[[116 124 111 109 146 110 144 144 117 143 128 148 127]
 [137 116 128 126 124 126 126 126 141 127 151 124 149]
 [144 127 134 132 139 131 138 138 142 137 116 140 117]]
->
[[127 149 117]
 [148 124 140]
 [128 151 116]
 [143 127 137]
 [117 141 142]
 [144 126 138]
 [144 126 138]
 [110 126 131]
 [146 124 139]
 [109 126 132]
 [111 128 134]
 [124 116 127]
 [116 137 144]]

[[150 141  99 127]
 [132 115 122 145]
 [154 118 132 102]
 [123 148 127 132]
 [144 131 136 107]]
->
[[127 145 102 132 107]
 [ 99 122 132 127 136]
 [141 115 118 148 131]
 [150 132 154 123 144]]

[[152 138]
 [130 151]]
->
[[138 151]
 [152 130]]

[[112 130 110 154 146 151 152 115]
 [120 129 146 128 129 125 123 120]
 [129 150 103 130 158 125 124 132]]
->
[[115 120 132]
 [152 123 124]
 [151 125 125]
 [146 129 158]
 [154 128 130]
 [110 146 103]
 [130 129 150]
 [112 120 129]]

[[121 118 124 149 146 137]
 [146 135 137 127 135 136]
 [116 139 113 123 103 155]
 [153 137 140 127 138 136]
 [115 138 115 123 105 153]
 [142 128 125 124 123 109]
 [141 128 125 124 122 111]
 [150 136 139 127 137 137]
 [152 123 129 146 146 113]]
->
[[137 136 155 136 153 109 111 137 113]
 [146 135 103 138 105 123 122 137 146]
 [149 127 123 127 123 124 124 127 146]
 [124 137 113 140 115 125 125 139 129]
 [118 135 139 137 138 128 128 136 123]
 [121 146 116 153 115 142 141 150 152]]

[[135 135 147 127 136]
 [112 123 132 139 111]
 [135 118 129 120 120]
 [137 116 129 118 118]
 [133 137 149 128 137]
 [142 122 145 117 125]]
->
[[136 111 120 118 137 125]
 [127 139 120 118 128 117]
 [147 132 129 129 149 145]
 [135 123 118 116 137 122]
 [135 112 135 137 133 142]]

[[137 153]
 [117 130]
 [120 135]
 [140 149]
 [121 143]
 [143 131]
 [144 128]
 [135 147]
 [144 127]
 [137 146]
 [136 148]
 [142 145]]
->
[[153 130 135 149 143 131 128 147 127 146 148 145]
 [137 117 120 140 121 143 144 135 144 137 136 142]]
---
[[132 115]
 [128 132]
 [132 116]
 [141 150]
 [126 123]
 [134 113]
 [124 125]
 [122 125]
 [127 130]
 [122 125]
 [127 130]
 [127 130]]
->
[[115 132]
 [132 128]
 [116 132]
 [150 141]
 [123 126]
 [113 134]
 [125 124]
 [125 122]
 [130 127]
 [125 122]
 [130 127]
 [130 127]]

[[120 134 117 123 131 128 131 136 134 116]
 [133 144 143 150 132 128 121 133 131 135]
 [136 134 144 144 129 128 122 125 126 143]]
->
[[116 120 134 117 123 131 128 131 136 134]
 [135 133 144 143 150 132 128 121 133 131]
 [143 136 134 144 144 129 128 122 125 126]]

[[127 115 127 119 145 114 103 132 135 117 128 141 113 100 143]
 [118 101 114 147 148 114 141 124 110 138 147 122 116 120 154]
 [132 104 125 151 146 101 107 152 147 143 108 104 147 131 128]
 [152 133 137 107 143 135 134 149 123 136 103 142 133 138 152]]
->
[[143 127 115 127 119 145 114 103 132 135 117 128 141 113 100]
 [154 118 101 114 147 148 114 141 124 110 138 147 122 116 120]
 [128 132 104 125 151 146 101 107 152 147 143 108 104 147 131]
 [152 152 133 137 107 143 135 134 149 123 136 103 142 133 138]]

[[107 137]
 [146 117]
 [147 115]
 [140 120]
 [155 130]
 [125 140]
 [117 142]
 [137 126]]
->
[[137 107]
 [117 146]
 [115 147]
 [120 140]
 [130 155]
 [140 125]
 [142 117]
 [126 137]]

[[134 118 119 129]
 [133 103 123 119]]
->
[[129 134 118 119]
 [119 133 103 123]]

[[113 119 141 118 139 140 133 141 133 133 139 133]
 [140 101 132 147 128 129 137 128 135 135 128 134]
 [132 114 133 135 138 141 122 141 122 122 131 122]
 [128 129 129 125 145 149 106 149 108 108 129 110]]
->
[[133 113 119 141 118 139 140 133 141 133 133 139]
 [134 140 101 132 147 128 129 137 128 135 135 128]
 [122 132 114 133 135 138 141 122 141 122 122 131]
 [110 128 129 129 125 145 149 106 149 108 108 129]]

[[127 129 128]
 [125 102 126]
 [127 125 128]
 [122 133 128]
 [129 122 135]
 [112 141 125]]
->
[[128 127 129]
 [126 125 102]
 [128 127 125]
 [128 122 133]
 [135 129 122]
 [125 112 141]]

[[134 112 123 147 132 115 152 117]
 [131 124 158 137 138 131 141 140]
 [135 125 105 113 116 136 110 124]
 [131 128 148 137 139 130 143 144]]
->
[[117 134 112 123 147 132 115 152]
 [140 131 124 158 137 138 131 141]
 [124 135 125 105 113 116 136 110]
 [144 131 128 148 137 139 130 143]]

[[114 114 117 143 115 132 147]
 [109 109 118 145 101 129 157]
 [108 123 121 127 121 122 142]
 [121 127 124 127 124 122 136]
 [116 132 128 112 128 119 135]]
->
[[147 114 114 117 143 115 132]
 [157 109 109 118 145 101 129]
 [142 108 123 121 127 121 122]
 [136 121 127 124 127 124 122]
 [135 116 132 128 112 128 119]]
---
[[147 142 138 119]
 [119 121 123 145]
 [131 108 107 143]
 [131 111 112 116]]
->
[147 121 107 116]

[[123 156]
 [136 118]
 [146 131]
 [127 117]
 [128 125]]
->
[123 118]

[[143 125 145 135 104]
 [111 135 109 121 155]]
->
[143 135]

[[136 113 140]
 [109 117 105]
 [135 108 138]
 [145 147 144]
 [131 103 128]]
->
[136 117 138]

[[125 146]
 [113 120]
 [126 150]
 [113 120]]
->
[125 120]

[[134 130 122 106]
 [144 146 106 118]]
->
[134 146]

[[138 154]
 [136 142]]
->
[138 142]

[[108 134 119]
 [108 146 104]
 [108 130 123]]
->
[108 146 123]
